(in the rows, 128 means zero)
The rows of X fall into a few groups, and each row is roughly a mix of its group's hidden directions.
X:
[[115  80 131 124 155 144 103 107 108 100 129 145]
 [114 138 115 129 152 149 110 129  84 117 119  82]
 [106 124 103 137 103 139 168 153 145 150 103 109]
 [130 116 120 118 143  82 168 136 113 150 144 100]
 [161 145 144 116  97  83 132 150 134 142 106 133]
 [144 107 132 146 161  92  97 137 126 144 132 164]
 [109  91 112 143 172 126 153 108 131 113 106 116]
 [155 112 138 100 152 125 162 104  97 155 115 130]
 [151 153 148 119  71 106 121 135 124 138 144 117]
 [110 120 144 125 147 169  84 130 157 122 150 128]
 [118 124 106 163 137 117 156 113 163  88 119 133]
 [101 105 129 118 161 164 115 126 141 141 129  85]
 [122  93 107 137 117 130 165 104 140 132  93 100]
 [151 124 146 122  83  99 132 158 100 145 139 121]
 [129 138 111 127  91 113 149 154  75 134 123 119]
 [140 133 117 165 161 101 139 104 159 132 113 153]
 [162 148 135 138  98 138 174 101 124 114 141 119]
 [120 132 141 138 102 150 114 101 155 162 167 113]
 [113 139 132  96  94 157 152 101 117 113 120  97]
 [116 126 118 137 158 146 110 133 173 108 126 170]
 [148 139 116  85 140 116 151 139  87 156 136 130]
 [110 128 109 120 144 149  98 122  82 148 141  97]
 [ 95 100 100 135 171 158 108 119 127 130 132 120]
 [152 117 165 101 104  93 127 107 115 142 106 139]
 [158 117 143 123 112 121 154 104 147  96 143 169]
 [103 104 103 131 153 157 129 154 121 130 132  83]
 [122  98 129 112 140 128 156 103 128  92 151 166]
 [115 117 135 132 172 150 138  98 142  96 120 159]
 [115 106 104 139 166 167 116 133 149  99 144 130]
 [140 115 123 160 162  92 107 149 128 142 126 161]
 [130  89 160 127 163 155 126  98 124 126 153 131]
 [150 114 136  98 126 161 119 122 111 142 180 133]
 [143 128 150  93 141 146 106  99 125 167 146 149]
 [140 134 156 133 126 139 149  99 167  90 153 118]
 [109 154 130 128  93 134  88 152 149 123 152 151]
 [111 118 111 130 110 123 182 118  94 112 109 142]
 [105 145 115 110 116 123 109 164 161 131 120  87]
 [110 128  98 133 136 138 183 122 157 130 147 147]
 [150 155 155 119  78 108 144 125 102 123 133 118]
 [131 118 150 112 156 144 149  96 124  95 133 168]
 [126 121 143 131 146 149 149  97 132 101 141 180]
 [129 105 121 123 166  99 138 147 109 141  84 115]
 [104 153 158 123 125 158 135 163 148 115 160 119]
 [125 137 119 133 117 162 146 131 168  82 149 124]
 [140 113 127 150 150 158 150  86 145 100 144 113]
 [105  99 117 142 152 165 158  98 104 132 133 124]
 [100 108  87 136 120 106 163 146 149 129 114 147]
 [110  99 143 109 131 139 171 107 151  99 136 151]
 [113 110 157 129 123 161 124 107 108  88 129 161]
 [145 111 168 105 152 116  93 123 159 142 125 140]
 [151 160 142 113  91  88 145 108 136 129 120 144]
 [123 130 102 149  90 132 162 118  93 111 149 115]
 [109  93 100 156 148 111 149 126 151 112 109 105]
 [126 131 156 139 136 185 104 154 123 121 148 136]
 [161 126 165  99 146 121 137  93 105 148 116 131]
 [128 107 124 142 115 157 152 132 159 117 141  78]
 [141 125  94 133 101 123 168 156 106 145 133 102]
 [116 103 130 134 164 179 108 120 130 148 142 142]
 [136 117 127 159 163 102  90 147 140 140 132 157]
 [121 110  92 142 119 131 190 128 135 126 129 117]
 [138 106 157 106 127 111 143 125 146 109 151 176]
 [140 119 103 128 142 112 186 114 133 108 100 133]
 [133 130 138 124 116 126  79 155  99 164 118 111]
 [ 92 141 119 156 131 123 124 125 168  96 107 153]
 [134 158 163 131  95 136  94 126 124  99 154 124]
 [107 155 110 125 107 125 109 107 173 117 116  97]
 [149 120 114 149 132 127  86  96 102 137 153 101]
 [116 161 138 123 144  94  79 127 108 125 115 143]
 [139  96 105 128 121  80 164 123 114 142 113 132]
 [151 154 144 124 103  95 124 136 103 163 120 100]
 [122 124 152 129 100 131 148 110  77 108 118 156]
 [120  88 126 149  78 139 135 120 129 131  95 122]
 [ 96 127 101 138 107 120 172 118 128  98 149 142]
 [136 153 115 163  81 122 164 125 145 122 129 137]
 [138 110 151 128 122  98  86 147 143 113 161 149]
 [132 135 126 123 122 110 120 138  77 172 102 113]
 [155  99  98 138 145  94 138 131 121 108  93 143]
 [103 153 111 122 113 124 133  99 151 137 107  80]
 [103 146 155 108 132 150 137  82 127 124  97 112]
 [145 156  90 111 140 119 122 165 108 157 117 144]
 [155  98 126  99 113 108 157 112 149 149 147 154]
 [140 108 113 142 121 113 161  98 159 108 121 165]
 [160 158 161 127 100  94 112 150 127 138 122 144]
 [130 121 118 128 117 109 121 149  97 184 102 116]
 [139 119 166 152 130 140 124 109 177 127 157 128]
 [110 100  74 143 128 124 151 154 145 141 129 119]
 [116 125  85 156 121 140 166  98 133 104 126 138]
 [125 141 144 117 133 145 107 138 186 115 143  99]
 [134 106 165  97 139 123 119 140 102 103 167 135]
 [148 143 114 155 116 125 128 123 177 107 119 165]
 [117 123 131 127 109 190 134 115 139 144 120  96]
 [142 110 136 129 148 124 101 149 158 129 175 154]
 [144 114 157 132 137 110 162  90 124  90 115 123]
 [127  99 126 145 106 122 107 124 113  68 131 135]
 [125 122 111 156 162 164  96 130 158 118 126 148]
 [145 148 146 118 130 119  78 149 135 163 126 102]
 [152 102 172 124 133 138  99 122 129 133 156 160]
 [123 115 142 125 150 150  79 128 155 107 157 144]
 [137 117 150 112 122  89 171 104 116 118 103 143]
 [101 146 114 133 127 133 119 176 128  97 121 165]
 [124 128 140 127 102 130 106 145  76 165 116 113]
 [137 124 160 110 118  96 108 146  82 150 133 140]
 [131 164 130 115 113 116 116 160 145 179 141 131]
 [138 124 117 128 108 115 192 144 110 107 130 133]
 [174 119 158 105 123 124 151 108  96 128 142 112]
 [114 144 137 132 117 102 166 127 118  92  95 156]
 [117 111 117 132  97 123 109 169 148  87 149 127]
 [148 109 115 135 135 109 157 122 111 154 107  79]
 [103 125 150 133 174 131 119 111 108  97  97 132]
 [136 121 124 117 124 112  99 152  90 140  80 115]
 [141 146 165 127 151 126 110 129 164  98 144 157]
 [126 146 116 105 149 121 174 126 167 117 100 132]
 [139 131 132 121  86 104 172 120 140 108 136 157]
 [101  86 114 126 165 117 139 127 102 108 139 106]
 [143 115  83 145 148 145 144 159 128 151 124  98]
 [145 126 147 110 101 107 110 136  76 143 151 122]
 [144 151 158 114 140 129  82 137 132 157 133 159]
 [131 132 147 107 169 162 121 124 169 133 111 110]
 [115 149 108 154 109 148 130 110 173 159 141 140]
 [154 147 138 110 133 123 168 121 160 131 170 119]
 [121 131 166 109 111 151 112  96 113  88 131 145]
 [102 124  99 142 152 159 136 157 135 124 116  88]
 [131 134 124 139 142 122 186  86 121 136 139 115]
 [134 120 108 135 116 114 192 142 116 101 128 134]
 [150 129 144 124  89  98  95 147 139 139 144  99]
 [145 158 119 136  87 103 159 133 145 153 107 123]
 [133 107 122 123 111 100 126 122  83 140  89 154]
 [132 118 127 145 124 137 167 104 147  97 159 162]
 [100 133 102 136 153 166  92 125 150 127 119 105]
 [114 133 100 131 138 100 180 100 111 114 120 136]
 [116 114 140 103  88 140 151  93 113 128 114  98]
 [154 122 158 125 124 103 147 110  93 120 114  88]
 [ 98  98 107 111 161 159 122 110 107 129 143 108]
 [142  81 166 105 148 122 110 126 153 133 139 117]
 [127 151 141 120 108  96 181 137 111 114 139 110]
 [121 110 154 105 132 153  91 134 108 161 146 103]
 [119 117 168 102 144 138 120 153 159 126 163 145]
 [132 139 135 164 165 153  94 152 141 140 132 151]
 [114 119 140 129 146 130 151 105 142  80 123 169]
 [100 148 118 104 146 143 102 157 143 171 122 129]
 [131 121 103 129 116  97 174 124 107 103  96 132]
 [100 107 135 119 122 160 137  97 165 156 149 120]
 [140 158 147 123 116 125  81 137 117 165 123 103]
 [118 131 123 128 125 149 170 125 176 107 151 147]
 [115 101 105 138 187 147 143 121 131 122 109 131]
 [106 117 116 121 109 111 136 122  78 106  89 131]
 [128 121 170 119 106 148 143 111 101  91 103 129]
 [132 121 145 156 149 110  89 131 170 120 151 144]
 [137 121 134 140 152 132 119  84 176 112 132 152]
 [131 115  85 144 130  89 154 121 109 120 114  99]
 [137 136 179 120 120 160  97 128 133 131 144 158]
 [150 137 128 139 120 122 128 135 181 132 162  93]
 [122 111 144 133 109 132  84 135  75 124 115 116]
 [156 122 170 130 135 147  76 125 122 133 135 142]
 [158 162 154 137 101  99 117 136 142 129 135 162]
 [154 163 139 130 104  93 119 157 120 138 115 158]
 [127 147 104 148  96 134 129 124  82 128 164 116]
 [128 100  99 135 125  98 169 145 115 138 108 100]
 [151 132 155  99 121  95 103 133  87 140 119 141]
 [121 156 120 135 129 138 103 174 102 145 130  93]
 [123 108 142 130 161 145 102  78 151 139 136 117]]
Each list below has one row that fits no group; the rest each fit one group, if only roughly. Name that row.
    Q819: [141 140 161 121 119  98 106 106 147 102 154 157]
    Q769: [133 141 122 115 129 121 184 137 137 159 100 103]
    Q957: [152 127 123 118 117 142 184  95 109 145 138 127]
    Q603: [171 152 135 130 142  93 113 148  99 153 128 125]
    Q323: [111 151 124 136 124  80 125 160 100 104 113 141]
    Q210: [130 131  91 129 120 102 103 144 103 132  88 156]
    Q852: [154 133 134 137  97 134 139 151 171 119 160 152]
    Q891: [169 149 148 121 116  84 135 125 123 122  99 108]
    Q712: [ 89 111 105 129 122 140 167 120 110 100 146 149]
    Q423: [130 120 167 118  92 124  79 131 114 144 125 138]
 | Q603
    Q812: [127 117 152 109 162 149 116  85  99 148 132 119]
    Q762: [104 123 100 124 137 109 139 123 119 108 104  74]
    Q823: [105 115 114 120 150 145 131 115 159  77 112 112]
    Q153: [163 141 172 140 111 102 106 137 159 129 121 134]
    Q416: [121 160 142 113 116 140 106 142  77 158 124 119]
    Q602: [118 130 101  89 147 128 116 144 108 157 138  88]
    Q793: [118 112 133 151 148 136 122 127 178  96 112 157]
    Q870: [103 147 129 149 137 144 126 107 144  70 118 134]
    Q562: [131 137 133 101 137 119 103 166  93 160 146 109]
    Q74: [ 94 144 106 132 134 123 166 134  91 132  96 142]
    Q626: [142 132 147 115 121 143 125 104 184 130 164 120]
 | Q793
    Q255: [139 142 137 124 105 115 138 143 124 110 168 180]
    Q360: [140 113 135 117 143 149 145  98 164  98 163 142]
    Q554: [169 132 153 149 117 100 128 140 151  91 128 145]
    Q845: [112 149 103 107 138  87 145 138 119 131  86 112]
    Q878: [102 161 120 142 154 143 115 131 148  80 139 125]
    Q531: [119 124  91 138 135 145 162 154 147 104 130 165]
    Q422: [160 100 142 104 136  99 147 105 121 161 120 106]
    Q319: [106 112 140  82 137 127 124 145  79 139 137 138]
    Q976: [ 92 135 114 111 135 148 163 112 119 115  83 123]
    Q226: [118 132  94 138 129 102  97 144 136 142 138  79]
    Q249: [115 123 125 116 122 101 119 161  85 161 117 101]
    Q747: [141 121 167 130 105 121 121  86 116 122 156 159]
    Q916: [140 123 171 102 120 120 127  91 126  95 150 143]
 | Q747
    Q722: [122 159 139 116 109  94 108 166  96 111 130 135]
    Q834: [110  91 111 148 146 160 122 114 131 100 150 156]
    Q51: [152 142 119 128 100  83 147 123 142 132  87 117]
    Q528: [152 144 154 118 113 102  92 129 129 170 107 129]
    Q952: [111 123 110 125 140 110 161 107  95 102  89 117]
    Q575: [147 133 122 155  86 113 153  86 117 109 131 130]
    Q400: [151 137 164 129 125 109  95 135 155 154 102 106]
    Q559: [124 109 125 146 106 131 183 135 156  99 129 120]
    Q822: [116 171 140 128 113  89 119 150 103 101 127 144]
    Q369: [167 139 134 138  99  87 140 120 115 109 103 148]
    Q386: [130 148 107 179 120 144 136 125 156 105 119  99]
    Q130: [131 111 116 104 117  82 110 145 100 161 112 130]
 | Q51
    Q569: [149 111 184 135 110 118 113  96 133 133 143 144]
    Q608: [125 162 134 134 148 148  77 126 114 142 134  98]
    Q714: [156 114 132 114 134 102 139 119 176 130 119 167]
    Q660: [118 138 122 132 102 125 160 142  93 117  90  94]
    Q717: [138 103 149 106 158 153 131  79 128 141 113 128]
    Q7: [121 128 105 122 135 118 120 164 132 167  79 125]
    Q869: [111 151 129 114 122  97 109 157  95 153 120  97]
    Q548: [148 123 104 156  86 115 155 134 155 125 145 105]
    Q650: [153 138 113 126  92  83 158 118 139 145 112 136]
    Q527: [122 131 111 132 135 104 174 104 107 129 108  90]
 | Q717
    Q38: [147 167 152 124  94  94 136 134 142 147 143 110]
    Q217: [138 119 158 122 120 145 136 121 140  90 132 181]
    Q828: [144 118 124 132 147  74 140  97 127 163 119 134]
    Q653: [115 129  93 132 110 123 157 177 122 139 128  99]
    Q783: [102 102 116 126 115 158 164 129 128 109 104  94]
    Q919: [152 116 137 113 105 150 160  98 166 134 151 125]
    Q330: [131 129 127 138 138 141  81 129 137 171 133  90]
    Q807: [153 145 117 119 140 172 155 106 111 162 138 134]
    Q145: [108 140 115 132 117 116 116 193 150 135 132 138]
    Q776: [107 135 123 133 113  87 114 177 126 117  98 129]
 | Q145
    Q901: [148 127 122 138  96 130 185 115 113 112 147 116]
    Q809: [146 123 164 113 103 106 133  90 158 144 128 149]
    Q740: [143 130  95 157 112 153 166 117 139 131 151 101]
    Q515: [136 139 172 121 121 120  72 109 128 136 135 117]
    Q659: [120 101 117 111  94 110 130 128 101 161 103  98]
    Q348: [140 155 126 116 116 100  88 162 125 165 124 123]
    Q496: [141 139 115 137 114 103 136 140  93 184 130 118]
    Q207: [124 135 153  83 159 131 127 152 121 146 162 115]
    Q58: [140 164 156 109 118 110 115 110 104 169 111 124]
    Q357: [146 108 134 126 155 121  79 126 143 161 115 105]
    Q489: [104 144 122 135 116 147 175 117 120  83 136 137]
    Q225: [134 140 164  96 134 108 113 127 152 142 124 173]
    Q992: [141 145 166 121 112 152  97 146 145 154 152 149]
    Q614: [105 121 137 113 173 149  84 118 125 124 106 118]
 | Q207
    Q282: [ 84 131  97 145 111 132 111 154 111 145 131  97]
    Q27: [106 109 158  97 153 135  82 120 121 116 114 123]
    Q485: [116 120  97 140 165 137 162 151 111 125  93 134]
    Q200: [145 115 105 127 117  98 151 137  82 103 118 152]
    Q325: [133  96 141 125 146 171 118 110 131  98 147 158]
    Q65: [108 163 106 143  91 134 115 145 116 129  87 126]
    Q877: [130 146 127 119 123 121  86 164 163 147 153 113]
    Q679: [108 110  96 143 145 155 128 105 137 145 106  87]
    Q591: [121 101 130 132  97  86 148 139 121  98 125  96]
    Q379: [120 109 143 108 155 130 149 102 161 101 121 163]
    Q250: [109 135 129 116 132 157  99 150 177 131 151 111]
    Q197: [130 147 133 115 139  99  93 135  95 152  93 109]
 | Q27
    Q797: [131  94 119 111 164 135 113 154  97 116 155 148]
    Q50: [115  97  81 133 146 133 150  99 135 133  98 133]
    Q619: [154 152 162 126 126  78 116 127 129 111 111 148]
    Q407: [107 113  91 137 124 116 158 122 109 136 119  80]
    Q808: [142 127 154 160 116 130 112 124 161 100 140 169]
    Q666: [138 115 158 134 159 138  85 116 138 124 152 162]
    Q163: [136  89 145 123 115  82 151 119 140  95 129 126]
    Q188: [117 103  96 136 178 145 112 121 133 159 135 126]
    Q958: [129 120  89 165 118 127 167 132 152 136 101 125]
    Q380: [161 119 146 103 128 124 120 160 130 152 174 139]
 | Q619
    Q968: [135  92  89 156 155 133 112 139 159 133 144 127]
    Q351: [ 95 106 130 128 165 133 113 130 143  88 124 160]
    Q329: [123 108 100 107 167 122 116 115 123 153  92 152]
    Q320: [123 124 103 155 114 161 150 107 160 109 160 126]
    Q261: [152 141 150  93 108 132 155  98  96 136 121 147]
    Q418: [115 142 167 120 107 120 135 116 106  79 135 149]
    Q536: [128 100  91 154 141 132 165 120 139 116 140 162]
    Q434: [111 124 109 123 166 107  83 117 107 110 111 141]
    Q414: [122 153  98 146 100 123 125 178 118 138 120 104]
    Q202: [116 125 114 141 119 158 143 135 164 128 174 156]
    Q940: [129 136 170 141 115 126 148 100 137  83 146 146]
    Q785: [121 108 129 144 139 145  94 103 176 114 152 124]
    Q303: [136 141 125 146 150 171 102 112 171 121 145 132]
    Q313: [136 121 156 112 135 143  88 116 178 139 141 132]
 | Q313
    Q904: [141 122 101 131 122  76 147 102 112 138 102 114]
    Q832: [ 99 109 138 121 142 158 140 103 118  80 109 123]
    Q64: [153  94 157 108 119 108 127  91  99 117 122 115]
    Q662: [115 107  80 142 149 116 167 108 114 128 123 116]
    Q727: [144  94 118 123 144 169 134 102 163 150 139 124]
    Q641: [147 148 133 122 163 158  96 132 152 136 124 165]
    Q248: [ 90 141 105 118  93 114 140 157 104 142 116 107]
    Q288: [128 111  91 136 114 112 170 117 123 126  83 132]
    Q928: [128 148 134 133 104 148 147  98 168  87 132 130]
    Q302: [146 140 127 127 113 108 114 121  62 114 131 121]
 | Q904
    Q85: [115 112 114 130 146 133 133 120  86 159 100  90]
    Q538: [137  84 129 108 152  91 154 132 137 119 111 152]
    Q297: [107  94 123 140 143 108 153 125 147  80 118 143]
    Q199: [145 124 134 148  90 113 127 134  88 161 142 155]
    Q556: [140 129 112 135 139  89 139 101 100 127 143 173]
    Q62: [106 129 106 122 115 132 196 133 134 131 116 124]
    Q707: [ 97 139 127 110 101 124 112 153  94 149 108  96]
    Q534: [ 82 139 103 111 123 114 149 126  95 144 108 106]
    Q621: [128 134 134 129 120 101 127 109  63 127 113 147]
    Q112: [110 106 134 128 161 133 125  86 163 117 123 158]
    Q317: [155 145 132 133 103 111 152 142 108 179 131 143]
    Q635: [122 130 113 135 111 147 155  81  95 117  98 132]
    Q66: [112 131 151 112 139 161 159 114 157  96 125 155]
 | Q635
